In the data rows, 128 means zero.
Some points, each followed by its number:
[128, 190, 213, 118, 141, 180, 179, 195, 118, 205, 185, 211, 181, 110, 173, 154, 194, 172, 123, 231, 185, 188, 143, 112, 196, 170, 179, 154, 123, 202, 157, 166] 0
[125, 107, 109, 116, 115, 115, 114, 105, 123, 112, 115, 105, 106, 128, 114, 111, 101, 104, 128, 104, 117, 103, 114, 130, 106, 110, 108, 113, 130, 103, 113, 106] 1
[115, 81, 107, 138, 110, 103, 106, 98, 94, 89, 113, 106, 106, 120, 131, 130, 97, 87, 122, 66, 102, 104, 104, 139, 93, 98, 104, 106, 130, 78, 103, 90] 2
[124, 98, 102, 123, 104, 114, 111, 103, 146, 97, 103, 95, 113, 122, 109, 104, 101, 104, 127, 103, 111, 97, 110, 126, 104, 106, 104, 113, 125, 102, 103, 102] 3
[85, 79, 88, 144, 104, 99, 86, 112, 129, 73, 104, 89, 66, 116, 101, 92, 119, 100, 127, 120, 112, 111, 112, 94, 115, 118, 74, 101, 111, 99, 111, 116] 4
[124, 108, 106, 136, 105, 112, 115, 109, 155, 102, 108, 105, 117, 152, 115, 105, 103, 108, 145, 100, 110, 100, 122, 142, 105, 108, 105, 112, 143, 105, 109, 104] 5
[126, 141, 138, 110, 135, 140, 141, 126, 115, 136, 130, 142, 125, 121, 143, 134, 131, 124, 124, 141, 136, 136, 122, 123, 135, 131, 132, 122, 125, 141, 131, 132] 6
[128, 119, 136, 121, 126, 123, 139, 119, 121, 122, 137, 123, 115, 118, 134, 119, 133, 112, 124, 124, 133, 125, 120, 126, 135, 125, 134, 118, 130, 118, 128, 124] 7
[133, 159, 142, 113, 133, 144, 117, 112, 107, 152, 143, 142, 112, 121, 115, 139, 120, 120, 122, 126, 136, 90, 123, 128, 111, 149, 103, 108, 129, 108, 126, 96] 8
[135, 252, 184, 111, 187, 255, 114, 192, 106, 242, 200, 245, 174, 108, 123, 250, 193, 209, 122, 245, 233, 248, 189, 111, 192, 255, 230, 195, 120, 246, 247, 248] 9
[134, 115, 107, 113, 124, 106, 119, 125, 131, 101, 124, 75, 122, 120, 110, 103, 90, 101, 131, 100, 107, 90, 109, 120, 111, 61, 95, 108, 142, 122, 122, 109] 10
[127, 132, 178, 182, 96, 110, 162, 185, 191, 118, 115, 128, 220, 148, 123, 86, 179, 211, 120, 113, 130, 153, 232, 128, 174, 116, 192, 199, 115, 138, 110, 165] 11
[109, 94, 101, 125, 129, 116, 104, 107, 120, 113, 114, 111, 96, 136, 117, 124, 101, 97, 129, 102, 117, 112, 117, 130, 113, 113, 112, 106, 130, 95, 110, 98] 12
[157, 147, 103, 114, 145, 124, 111, 131, 132, 133, 135, 155, 88, 118, 112, 156, 142, 109, 127, 144, 125, 132, 122, 112, 126, 127, 111, 101, 122, 121, 136, 138] 13
[200, 86, 114, 180, 102, 97, 180, 125, 202, 76, 111, 97, 118, 137, 167, 117, 107, 102, 149, 85, 112, 122, 117, 136, 98, 97, 120, 116, 137, 113, 93, 109] 14
[121, 106, 132, 149, 108, 116, 145, 143, 179, 101, 107, 99, 176, 160, 132, 104, 140, 150, 154, 114, 108, 114, 163, 144, 146, 102, 134, 152, 131, 120, 117, 129] 15
[129, 134, 145, 129, 109, 111, 153, 153, 134, 130, 117, 112, 157, 122, 151, 121, 133, 155, 125, 109, 135, 137, 163, 125, 137, 118, 142, 145, 124, 135, 117, 138] 16
[132, 96, 107, 109, 126, 116, 106, 141, 126, 107, 108, 111, 126, 129, 123, 102, 99, 120, 124, 105, 115, 120, 137, 117, 113, 113, 116, 142, 116, 109, 120, 125] 17
[168, 89, 100, 150, 127, 111, 121, 75, 130, 103, 110, 81, 87, 118, 105, 108, 98, 88, 112, 103, 105, 111, 109, 123, 81, 112, 102, 94, 119, 101, 116, 97] 18
[130, 251, 255, 97, 213, 242, 187, 196, 92, 236, 235, 245, 187, 110, 189, 227, 241, 192, 121, 242, 249, 249, 175, 109, 245, 237, 249, 169, 112, 247, 237, 251] 19
[145, 45, 45, 228, 121, 68, 109, 35, 122, 88, 118, 49, 82, 107, 96, 80, 90, 80, 104, 84, 76, 77, 71, 135, 96, 98, 106, 93, 94, 93, 101, 85] 20
[118, 132, 162, 105, 155, 117, 111, 110, 100, 125, 175, 105, 129, 113, 116, 126, 133, 141, 137, 151, 116, 88, 121, 129, 130, 146, 137, 146, 116, 139, 130, 119] 21
[135, 115, 136, 115, 116, 113, 148, 145, 120, 109, 122, 127, 139, 118, 147, 127, 136, 136, 123, 108, 118, 136, 139, 122, 145, 129, 134, 121, 119, 129, 118, 130] 22
[148, 105, 125, 128, 111, 110, 163, 141, 138, 99, 105, 116, 151, 124, 152, 108, 139, 130, 122, 99, 111, 128, 141, 126, 145, 109, 129, 123, 122, 108, 106, 123] 23
[156, 173, 150, 129, 193, 130, 238, 182, 115, 136, 129, 233, 162, 135, 203, 163, 207, 155, 112, 190, 135, 190, 114, 155, 173, 133, 176, 136, 124, 178, 156, 154] 24
[199, 187, 162, 113, 163, 121, 143, 145, 94, 194, 195, 155, 109, 108, 122, 188, 171, 136, 128, 162, 161, 160, 122, 114, 170, 176, 163, 122, 112, 147, 184, 185] 25
[135, 111, 110, 126, 105, 118, 124, 117, 137, 104, 114, 122, 108, 114, 116, 108, 100, 108, 129, 101, 110, 107, 122, 123, 100, 112, 107, 121, 122, 99, 97, 96] 26
[124, 97, 107, 108, 109, 118, 113, 103, 125, 104, 106, 93, 106, 120, 109, 105, 96, 103, 118, 101, 107, 104, 116, 125, 99, 108, 100, 112, 119, 103, 108, 98] 27
[110, 130, 121, 109, 128, 98, 98, 101, 105, 142, 124, 82, 110, 124, 131, 121, 94, 108, 138, 97, 124, 81, 120, 129, 108, 115, 98, 105, 117, 115, 139, 104] 28
[118, 252, 182, 98, 186, 238, 109, 167, 102, 236, 182, 246, 149, 117, 130, 214, 161, 183, 127, 229, 188, 219, 140, 114, 166, 227, 163, 170, 126, 248, 191, 219] 29
[121, 172, 154, 102, 179, 165, 115, 106, 98, 168, 176, 165, 114, 118, 112, 159, 125, 132, 126, 185, 153, 129, 113, 111, 133, 170, 137, 126, 123, 136, 153, 137] 30
Which five points above are nearest to each new point? Their numbers follow each, nearest first.
[125, 108, 110, 115, 102, 134, 111, 134, 135, 102, 105, 105, 152, 122, 113, 104, 106, 137, 124, 103, 113, 104, 147, 125, 104, 109, 112, 149, 123, 106, 109, 111] 17 26 3 1 27
[122, 98, 101, 114, 107, 107, 92, 96, 106, 104, 114, 92, 98, 111, 108, 111, 91, 96, 120, 96, 113, 96, 109, 114, 103, 113, 91, 102, 119, 102, 110, 99] 27 1 3 12 26
[125, 109, 122, 130, 106, 113, 114, 130, 143, 106, 111, 104, 147, 131, 111, 109, 121, 144, 126, 101, 116, 111, 156, 125, 111, 111, 124, 155, 124, 110, 114, 121] 17 26 23 15 5
[117, 230, 219, 127, 196, 198, 217, 201, 132, 202, 181, 244, 157, 127, 192, 211, 233, 182, 112, 255, 202, 203, 103, 115, 235, 190, 211, 129, 137, 226, 176, 181] 0 19 29 24 9
[126, 187, 167, 107, 135, 159, 104, 134, 98, 187, 190, 158, 120, 114, 111, 173, 153, 147, 127, 175, 163, 130, 123, 112, 145, 179, 135, 130, 121, 130, 163, 144] 30 25 6 8 21
[147, 98, 98, 104, 132, 109, 116, 104, 109, 104, 106, 105, 94, 109, 115, 107, 99, 105, 110, 99, 105, 97, 110, 115, 106, 100, 107, 112, 112, 101, 105, 99] 27 1 26 3 12
[121, 100, 107, 170, 111, 107, 129, 100, 194, 105, 101, 100, 112, 193, 118, 98, 106, 106, 195, 101, 105, 103, 115, 194, 107, 97, 107, 111, 196, 103, 99, 102] 5 3 1 12 14
[128, 158, 113, 128, 137, 126, 110, 115, 122, 143, 149, 95, 109, 123, 106, 122, 93, 102, 141, 114, 129, 103, 118, 125, 119, 104, 97, 101, 145, 117, 147, 111] 28 1 8 10 12
[105, 100, 110, 190, 114, 106, 110, 92, 207, 101, 91, 98, 124, 202, 105, 94, 103, 103, 196, 99, 95, 98, 111, 205, 106, 105, 98, 115, 207, 106, 104, 104] 5 3 15 12 1
[115, 98, 103, 110, 125, 109, 109, 100, 112, 107, 119, 108, 104, 116, 104, 111, 110, 111, 123, 108, 116, 96, 112, 125, 110, 113, 102, 108, 124, 93, 115, 104] 1 27 12 3 26
[121, 162, 150, 110, 127, 140, 180, 175, 116, 145, 128, 185, 178, 109, 140, 135, 127, 164, 121, 183, 161, 180, 138, 130, 141, 148, 147, 140, 129, 158, 136, 132] 6 16 22 30 7
[117, 103, 116, 167, 103, 110, 112, 109, 203, 106, 97, 99, 151, 207, 112, 92, 111, 144, 183, 102, 107, 102, 171, 171, 101, 103, 118, 169, 155, 103, 106, 114] 15 5 3 17 26
[120, 123, 119, 140, 104, 123, 115, 143, 162, 108, 106, 109, 162, 145, 113, 106, 123, 156, 128, 106, 116, 118, 178, 126, 116, 112, 137, 168, 123, 115, 108, 125] 15 16 17 23 22
[70, 98, 86, 111, 126, 113, 81, 105, 133, 126, 95, 115, 102, 144, 113, 112, 96, 87, 142, 109, 95, 92, 119, 137, 124, 107, 107, 88, 141, 100, 120, 80] 12 1 5 3 27
